One turn sends every row of this set to another row. A few are shown first. Where does it send the rows asked after them?
Gefi: [-442 85 -121 -219 24 -375 -95 -93 -89 331 -35 -235]
rubun: [120 -200 109 130 50 -50 -76 49 -57 -337 133 2]
fub: [-15 161 53 -411 329 -329 209 34 1 74 -270 -137]
deral: [1 144 94 -98 -439 5 -335 -25 -46 -97 -52 -133]
zed: [-95 70 -31 -349 459 3 -332 -90 148 89 276 -81]
rari: [-127 246 59 -300 -161 -278 -260 -218 3 442 -151 43]
nerir: [-232 124 161 -514 -68 -118 -320 -307 240 192 -67 -137]
zam: [154 99 65 -250 -206 193 -177 138 -37 -211 35 -96]
sapep: [-220 -112 36 -330 431 -201 -11 -288 191 -16 135 -257]
ket: [-89 211 87 -18 83 -523 -151 -348 22 324 -209 -26]
fov: [-79 -54 -134 -187 498 -250 125 -93 -73 173 180 -65]
Finak: [74 221 170 -562 247 15 -312 -95 246 85 -37 -4]
Kozad: [96 -24 224 67 -344 -94 -299 -31 -23 -193 -63 56]
guto: [-44 327 -56 12 437 -410 -275 25 -60 221 -76 -52]
rif: [-89 18 12 -41 370 -504 147 -307 1 166 -84 -109]
zarub: [70 113 -98 -409 384 -21 -52 86 -55 256 145 97]
nago: [156 11 -31 -44 120 137 -113 158 -85 -292 198 -131]
Banol: [9 -201 131 240 -74 -198 -101 -89 -58 -295 71 -64]
pidog: [-390 50 -193 -345 137 -179 -52 57 -110 305 87 -188]
Nuzap: [-28 268 121 -451 88 -342 69 -13 23 176 -378 -97]
zabok: [28 -5 116 214 -46 -293 -27 -196 -21 -325 -88 -279]
vedag: [-38 115 207 -149 421 -396 -162 -387 273 -26 -119 -171]
Fef: [28 -116 220 169 -264 -219 -151 -133 -19 -248 -74 -35]
Sobuf: [-2 411 -49 -171 309 -249 -366 140 -64 286 -71 27]
pimik: [-215 179 134 -117 153 -342 -475 -402 218 175 -18 -138]
nanag: [34 208 13 -550 3 -36 -136 6 -12 357 -52 122]
ren: [30 166 153 186 -294 -235 -304 -175 -21 -178 -137 -179]
guv: [76 -88 143 -55 -297 70 -261 91 -55 -186 74 77]
Muri: [-5 -114 -42 145 124 -103 13 -34 -95 -346 171 -285]
tafu: [134 -169 119 -71 -109 84 -98 121 -61 -290 126 42]

Muri goes to zabok
Sobuf goes to pidog
guv goes to tafu
And these:
sapep goes to vedag
nanag goes to zarub

One turn sends every row of this set to another row. A few are shown first. Where does it send the rows asked after them?
daro: [43 -52 -210 518 9 223 -40 0 240 -110 86 583 429 443 224 -61 249 -23 -104 78 165 -161 -396 -243 -46 -24 -46 -1 -165 -231 9 -443 358 389 122 -81 -121 16 -573 -156 -407 152 483 -174 30 235 -10 357 553 -29 80 166 27]
Logeg: [-59 112 116 200 -274 -235 371 -11 -58 -584 324 163 100 328 423 93 25 -216 -168 515 -138 -305 -91 -161 -234 158 347 144 -589 -266 183 -118 209 -109 -235 93 -248 318 -697 -56 -252 -162 157 -144 217 -125 -70 20 63 -230 390 50 -1]
Fumak: [38 -110 228 -74 -37 250 101 -3 348 -375 -15 284 123 469 26 27 -183 -362 -177 405 175 163 -40 -281 -363 58 217 40 -127 -38 92 -214 -638 -138 -39 274 -179 -48 -474 -97 -254 -10 575 79 242 -403 -340 11 564 -504 126 261 -173]
pifib: [-180 14 -141 429 21 196 45 -18 164 -95 103 589 411 428 367 35 191 -46 -27 114 211 -182 -413 -182 -13 -64 -8 -80 -224 -177 32 -413 345 437 26 -131 -92 74 -611 -151 -407 188 471 -157 -95 270 -9 248 555 -73 102 217 -25]
Gusu: [83 -6 -10 -7 -170 11 126 -374 400 -195 225 324 107 151 625 -228 126 65 -254 81 30 -384 63 -239 55 -315 228 143 -286 -325 127 -257 -384 0 342 456 -328 175 -210 67 -291 54 250 -195 -80 -318 -186 97 -87 -424 402 21 489]
sobi: [-114 -73 172 -61 -458 82 190 -128 327 -223 407 127 276 434 -5 -221 304 -354 482 -231 -37 -111 -466 -443 109 241 75 -90 -384 109 -209 -111 110 -2 92 11 -378 54 -502 -328 -402 -165 571 -12 -154 -524 264 -93 198 -30 -113 63 76]
pavi: [127 -31 40 68 -183 4 101 -348 477 -142 248 299 79 59 474 -187 189 104 -275 87 -59 -336 68 -265 57 -320 81 95 -270 -347 33 -208 -477 23 363 397 -430 127 -436 129 -281 -21 189 -209 -18 -308 -150 107 -86 -414 337 -12 531]
tomen: [28 -79 112 -79 -454 186 115 -68 329 -242 435 82 266 379 32 -246 335 -421 371 -184 -168 -137 -485 -474 126 261 -15 -25 -429 35 -148 -176 79 66 208 -53 -373 41 -411 -306 -373 -166 640 -48 -98 -529 303 -5 86 21 -19 168 35]
goto: [-176 86 -258 -118 -286 -307 400 -32 96 -360 55 90 -127 529 127 -290 273 -143 -256 139 -6 -444 -107 -291 -283 220 293 320 -112 -218 186 -8 -216 -155 -178 232 -336 361 -582 77 -313 -106 238 -322 15 -268 93 278 471 21 230 6 -237]
Savo: [-34 189 -119 -86 18 -250 91 15 188 -216 280 194 -108 355 42 -304 -213 86 -19 88 25 -308 -221 -77 29 -15 394 90 -107 -179 244 -442 318 -239 -166 237 -216 301 -296 -292 -406 -98 433 -14 229 -139 191 -313 139 96 106 124 -58]
Kigi: [-128 -112 85 -174 -492 144 104 -78 331 -218 340 136 289 414 106 -283 414 -374 424 -72 -133 -213 -472 -368 170 274 130 11 -356 63 -162 -157 55 86 100 3 -391 83 -430 -312 -340 -64 560 -72 -283 -511 358 3 54 87 -42 197 34]
Nuza: [-33 -33 174 -78 -507 167 116 -94 311 -219 395 49 242 363 0 -221 382 -425 286 -89 -77 -168 -478 -428 107 340 -17 -80 -423 40 -201 -159 84 70 55 41 -506 -49 -479 -318 -378 -66 555 -35 -156 -507 315 -54 50 69 -6 141 -57]
taf: [-116 -18 -126 514 113 126 -11 -64 280 -50 136 601 465 511 295 -63 241 78 20 91 179 -118 -358 -248 -4 -8 19 67 -229 -297 -91 -394 371 334 35 47 -93 23 -589 -164 -440 124 427 -182 -63 251 -47 331 542 27 21 88 76]
vobov: [122 -119 108 82 -261 -90 155 -395 413 -230 331 262 130 155 504 -192 127 60 -184 81 -45 -347 110 -271 16 -252 106 137 -246 -311 3 -300 -376 -89 328 544 -398 110 -371 97 -276 -44 206 -216 -127 -317 -126 116 14 -406 359 -192 552]
suze: [-43 -189 259 -84 -202 199 80 55 303 -382 31 370 172 465 116 12 -157 -366 -92 458 195 143 -108 -219 -313 130 250 128 -99 14 117 -146 -642 -245 45 274 -136 40 -450 -38 -140 11 533 134 115 -409 -297 53 606 -477 237 326 -105]
sopi: [186 -22 49 -65 -178 78 100 -395 471 -174 158 267 91 60 550 -238 116 37 -264 150 -29 -374 14 -308 19 -255 100 168 -225 -397 18 -290 -352 -43 249 507 -494 50 -348 101 -298 13 218 -173 0 -293 -158 135 -151 -394 313 -59 505]
Lafum: [-34 -97 208 3 -103 191 201 20 323 -420 43 373 121 520 15 50 -191 -280 -48 401 150 132 3 -324 -378 115 331 151 -195 -110 22 -121 -580 -202 86 246 -42 -24 -442 -93 -243 39 530 39 153 -395 -434 89 713 -486 95 180 -46]
kub: [-23 -155 181 8 -116 157 64 51 357 -364 41 317 117 427 -24 -11 -190 -304 -142 490 128 199 -48 -322 -369 86 247 143 -122 -76 39 -108 -632 -99 101 184 -126 -11 -521 -98 -208 8 518 92 186 -489 -346 65 552 -511 64 347 -107]
gov: [-58 39 -145 447 15 279 27 -137 275 -76 107 520 372 475 302 -71 267 -51 -164 112 231 -177 -379 -267 -51 -31 -23 -19 -221 -345 12 -407 377 455 -53 -122 -155 30 -594 -180 -411 187 445 -201 19 216 -36 379 510 -16 14 139 -56]
tok: [-39 98 61 -182 -19 -158 152 114 321 -14 67 325 315 228 288 54 33 -366 55 74 -164 -71 -448 -186 130 -27 266 257 -95 -256 67 -171 149 -368 -321 50 -417 539 -455 -19 -357 -172 228 119 327 -16 59 179 430 53 341 -150 -113]

pifib goes to suze
taf goes to Lafum
And these:
daro goes to kub
Savo goes to Logeg
sopi goes to gov

One turn sends every row of this set to another row. A few are shown first. Where does it send the rows asked after them?
tid: [-307 106 226 299 -64 39 266 143 -149 328 11 -271 -384 87 299 -272 -120 340 513 -44 -248 55 -346 -225 -517]
zag: [-382 90 211 267 -19 57 196 136 -180 361 42 -241 -438 93 259 -363 -19 386 497 8 -251 63 -335 -158 -554]
Zufu: [-361 85 284 300 -55 94 203 195 -214 306 66 -291 -448 34 273 -322 -65 391 495 36 -288 25 -335 -148 -513]
feti: [134 -418 303 -295 -376 281 -3 168 210 -191 -81 198 -287 -78 22 -175 297 255 86 50 -198 247 -40 -291 -175]
girid: [191 -429 269 -277 -366 223 5 99 224 -154 -75 193 -207 -51 31 -111 269 177 111 -33 -179 269 -12 -385 -150]
Vuri: [-216 -153 -375 150 -370 158 -27 43 -23 75 252 -165 -258 -212 692 -159 -190 172 280 321 -68 69 -62 -25 -168]
gal: [-352 73 230 318 31 59 121 73 -284 449 171 -286 -426 40 202 -291 21 301 539 -28 -207 86 -283 -229 -517]
Letin: [169 -415 286 -299 -376 164 10 144 249 -118 -82 202 -246 14 38 -220 288 301 94 85 -191 169 -15 -314 -130]
rarus: [-60 -107 -159 54 -342 584 163 9 -90 43 -89 215 -278 -131 526 -426 396 55 227 87 96 192 -307 256 -433]
Dup: [-220 -146 -351 141 -365 173 -40 56 -50 75 274 -162 -298 -242 681 -159 -166 199 263 366 -84 43 -48 12 -172]
vapeb: [-387 73 257 285 11 87 132 133 -274 389 119 -271 -459 22 209 -349 35 365 516 35 -238 76 -302 -168 -543]
Nolev: [-204 -141 -357 160 -354 138 -36 -12 -55 103 296 -172 -246 -213 672 -124 -194 153 281 298 -64 71 -35 -48 -133]
Tigen: [240 -359 -2 -115 -40 397 -263 -176 -259 123 277 133 -438 430 502 -208 104 -75 149 61 -140 114 -223 -332 -487]
Nofo: [231 -422 235 -279 -351 134 2 46 239 -49 -29 201 -191 18 42 -146 296 201 126 -19 -172 187 16 -420 -87]
nid: [179 -333 32 -179 -117 401 -166 6 -84 -54 83 184 -560 477 589 -365 12 109 91 188 -196 79 -333 -167 -572]
vofom: [-62 -138 -114 78 -296 627 57 -15 -243 124 79 189 -313 -218 458 -387 491 15 211 103 107 178 -255 250 -378]
vib: [32 -121 -211 90 -300 510 164 -187 -145 185 10 203 -136 -116 514 -273 394 -153 284 -82 165 238 -258 50 -368]
vope: [-348 85 185 274 -35 14 215 83 -146 378 28 -245 -378 128 263 -327 -46 334 533 -70 -241 80 -337 -239 -545]
zosop: [-329 92 184 306 12 20 175 32 -216 436 96 -269 -360 63 240 -287 -25 278 546 -88 -224 97 -283 -273 -504]
lofoz: [10 -112 -229 60 -354 521 222 -93 -28 82 -105 225 -181 -77 562 -363 339 -49 249 -23 126 220 -315 117 -401]
Vob: [165 -448 337 -260 -317 243 -122 109 52 -22 117 169 -283 -104 -52 -165 427 259 79 112 -177 157 72 -314 -63]
mugi: [140 -374 87 -165 -77 494 -268 31 -241 -26 227 159 -634 373 508 -355 120 127 69 253 -211 49 -284 -111 -566]
Molo: [274 -348 -42 -129 -94 349 -147 -128 -93 14 132 184 -432 508 574 -250 -2 -16 146 53 -162 123 -282 -316 -535]
Bevak: [-315 83 251 336 -5 69 159 77 -284 427 188 -309 -368 4 214 -207 -37 260 515 -44 -250 48 -250 -255 -463]
vori: [186 -451 283 -250 -328 236 -63 38 115 -73 21 194 -205 -83 -3 -53 323 138 125 -54 -159 280 31 -417 -107]
tariv: [216 -451 263 -254 -316 169 -83 15 101 4 86 179 -183 -50 -29 -111 370 163 123 -4 -153 183 75 -425 -49]
mopin: [131 -420 313 -277 -352 227 -86 183 147 -94 18 202 -317 -71 4 -229 381 334 51 144 -207 134 17 -249 -110]
zosul: [-347 76 297 318 -24 114 148 156 -304 365 159 -308 -459 -6 208 -266 -12 345 502 27 -260 19 -280 -158 -478]
beru: [186 -373 86 -130 -39 487 -321 -84 -347 74 340 130 -561 343 447 -259 168 6 83 190 -157 86 -209 -211 -501]
rogu: [135 -450 334 -231 -316 292 -120 93 33 -96 81 173 -276 -153 -53 -68 398 173 91 11 -179 256 47 -339 -110]
Sepe: [-212 -157 -362 169 -342 166 -73 13 -105 108 328 -175 -267 -244 643 -105 -164 152 267 316 -75 61 -15 -44 -138]
luf: [-231 -161 -335 148 -348 181 -76 33 -85 96 316 -181 -303 -246 652 -148 -146 194 252 355 -70 44 -27 -7 -153]
Vufur: [113 -440 356 -262 -325 313 -81 168 103 -158 -1 184 -330 -140 -32 -144 355 265 72 84 -206 237 15 -274 -151]
palu: [-15 -141 -163 115 -277 584 59 -145 -266 211 113 157 -215 -209 446 -277 494 -119 258 2 149 233 -211 114 -343]
gumaf: [-284 88 218 327 -36 35 238 77 -197 391 104 -291 -336 80 280 -219 -101 268 527 -92 -248 62 -297 -281 -471]

mopin goes to tariv
Zufu goes to Bevak
And these:
gal goes to vope
beru goes to Molo
Vufur goes to vori
Vuri goes to luf
palu goes to lofoz

One turn sends every row of this set to another row. A few are shown first. Where does it send the rows asked after them?
beb: [-200 503 -243 -211 -301 97 -142 101 -570 143 575 -348 268 73 347 426 -86 -64 41 22 -368 -12 -459 -350 168 43]
lumaz: [113 -258 -73 -46 50 -307 -186 -48 -414 95 230 -97 214 408 592 -197 162 -94 -10 261 -378 336 -264 -202 392 -427]
regav: [-20 85 -162 -326 8 -234 -59 -94 -245 -49 777 -397 -252 32 364 235 169 -260 115 301 -280 -52 -406 -63 204 -234]
fidup: [-78 42 -8 325 -331 181 -185 -121 23 264 278 -159 97 321 537 139 50 18 -160 146 -419 156 -155 -309 -119 -24]
lok: [-299 430 -25 -275 -312 -389 -123 180 -381 152 76 -625 323 605 519 -117 130 -29 160 282 -286 357 -295 -199 501 55]
Rik: [-207 260 99 333 -474 -158 -264 -214 38 -24 244 -392 326 -136 555 340 -2 -52 76 243 -248 491 -287 -292 312 -41]
voz: [-89 -71 -54 -276 -540 -23 -103 72 -50 -35 50 -523 50 612 388 113 42 -143 -111 335 -455 556 -586 -30 479 -258]
zoval: [-92 10 -131 -280 41 -206 -175 -66 -215 216 858 -414 -311 -19 609 364 105 -136 -2 256 -351 204 -353 -46 71 -232]
deva: [-69 -142 -65 -299 -475 3 -116 45 -14 6 49 -582 121 600 411 154 43 -90 -95 332 -421 527 -517 -145 504 -249]
kibem: [-290 386 134 366 -593 -161 -273 -189 -40 -111 288 -299 226 -75 560 253 -20 -177 2 206 -331 589 -369 -73 265 -67]
dafin: [-140 -92 -80 -190 -473 -140 -129 19 -23 97 95 -620 46 568 548 154 -37 -67 -91 343 -456 709 -700 -106 424 -245]
miduk: [93 -135 -91 114 -27 -439 -165 -92 -516 36 200 -102 137 378 631 -198 254 -127 3 282 -388 521 -487 -102 299 -349]
giguv: [-278 407 93 -193 -459 -289 -211 91 -492 168 127 -508 264 669 633 34 296 -171 -20 276 -351 578 -207 -101 293 144]
Tul: [-75 149 -84 -194 -56 -248 -124 -48 -371 83 810 -381 -384 22 507 308 216 -180 23 271 -395 224 -475 156 13 -243]
dulir: [10 -206 -143 32 -4 -363 -261 -100 -393 200 311 -72 148 372 778 -210 35 -198 -121 219 -412 588 -385 -224 322 -342]
Rutav: [-143 121 -166 -357 -94 -190 -159 -73 -190 4 891 -310 -330 70 466 152 8 -404 -44 227 -391 80 -415 14 198 -232]
vul: [-265 173 220 -471 -264 -83 -340 -42 -543 -51 632 -392 -86 -87 665 -66 -38 -246 -236 365 -449 -15 -180 -142 3 -174]
Kisaz: [-292 380 -86 -254 -172 -163 -176 -15 -571 27 448 -309 -228 -305 656 -108 180 -139 23 337 -373 207 -605 -115 23 23]
mogok: [-222 262 0 309 -388 -261 -216 -111 -27 21 447 -376 81 392 535 -294 -434 -97 -32 214 -432 44 -563 -173 29 -287]
sibi: [-273 316 51 -235 -367 -264 -251 73 -384 292 146 -577 346 634 701 110 214 -101 -38 278 -310 543 -117 -293 330 157]
Sogop: [-89 194 21 341 -262 -308 -106 -134 -57 -14 315 -497 186 355 418 -155 -251 81 154 316 -311 -106 -541 -311 58 -288]
nafu: [-124 139 249 -404 -178 -145 -245 -68 -628 -118 508 -496 -26 -116 531 47 171 -97 -61 459 -369 -115 -222 -173 5 -185]
fekom: [-279 231 -140 -343 -26 -118 -207 -35 -416 197 470 -377 -117 -366 733 -18 66 -45 27 350 -330 150 -471 -368 50 25]
Madi: [-231 576 -230 -186 -376 100 -175 91 -603 94 582 -278 199 102 330 360 -72 -126 10 -9 -426 36 -521 -218 120 41]
mosez: [-50 206 56 415 -439 131 -114 -86 -146 89 214 -131 17 372 398 46 227 -28 -101 176 -454 191 -326 -42 -167 -25]
Bago: [1 -124 -57 -36 -95 -289 -208 -16 -472 20 273 26 109 472 598 -331 116 -249 -142 192 -490 431 -341 19 370 -418]
vuz: [-325 264 231 100 -506 -52 -293 21 74 -46 310 -340 317 -12 437 70 -307 -15 -13 121 -377 234 -110 -27 493 -306]
batas: [-171 496 -4 -107 -356 -131 -240 55 -727 66 677 -574 254 164 430 461 -158 27 25 116 -420 37 -492 -190 13 -143]
livel: [-84 -89 -64 -161 -455 -175 -115 18 -89 37 35 -654 46 546 502 190 56 -30 -32 387 -413 679 -712 -107 412 -259]
Kaz: [-240 487 -32 -136 -367 -82 -297 41 -663 150 735 -551 244 178 497 442 -279 -38 -54 68 -459 69 -448 -244 14 -133]
vus: [-402 460 -29 -336 -369 -365 -200 192 -341 215 174 -524 280 617 621 -207 -18 -153 27 215 -360 446 -285 -167 491 48]
sufem: [-228 316 291 189 -496 -128 -203 31 -38 -191 210 -388 312 -15 285 118 -115 75 115 202 -332 177 -172 75 472 -312]

fidup goes to mogok
dafin goes to voz
Madi goes to batas
And these:
Rik goes to vuz
dulir goes to Bago
giguv goes to lok
nafu goes to fekom
Tul goes to regav

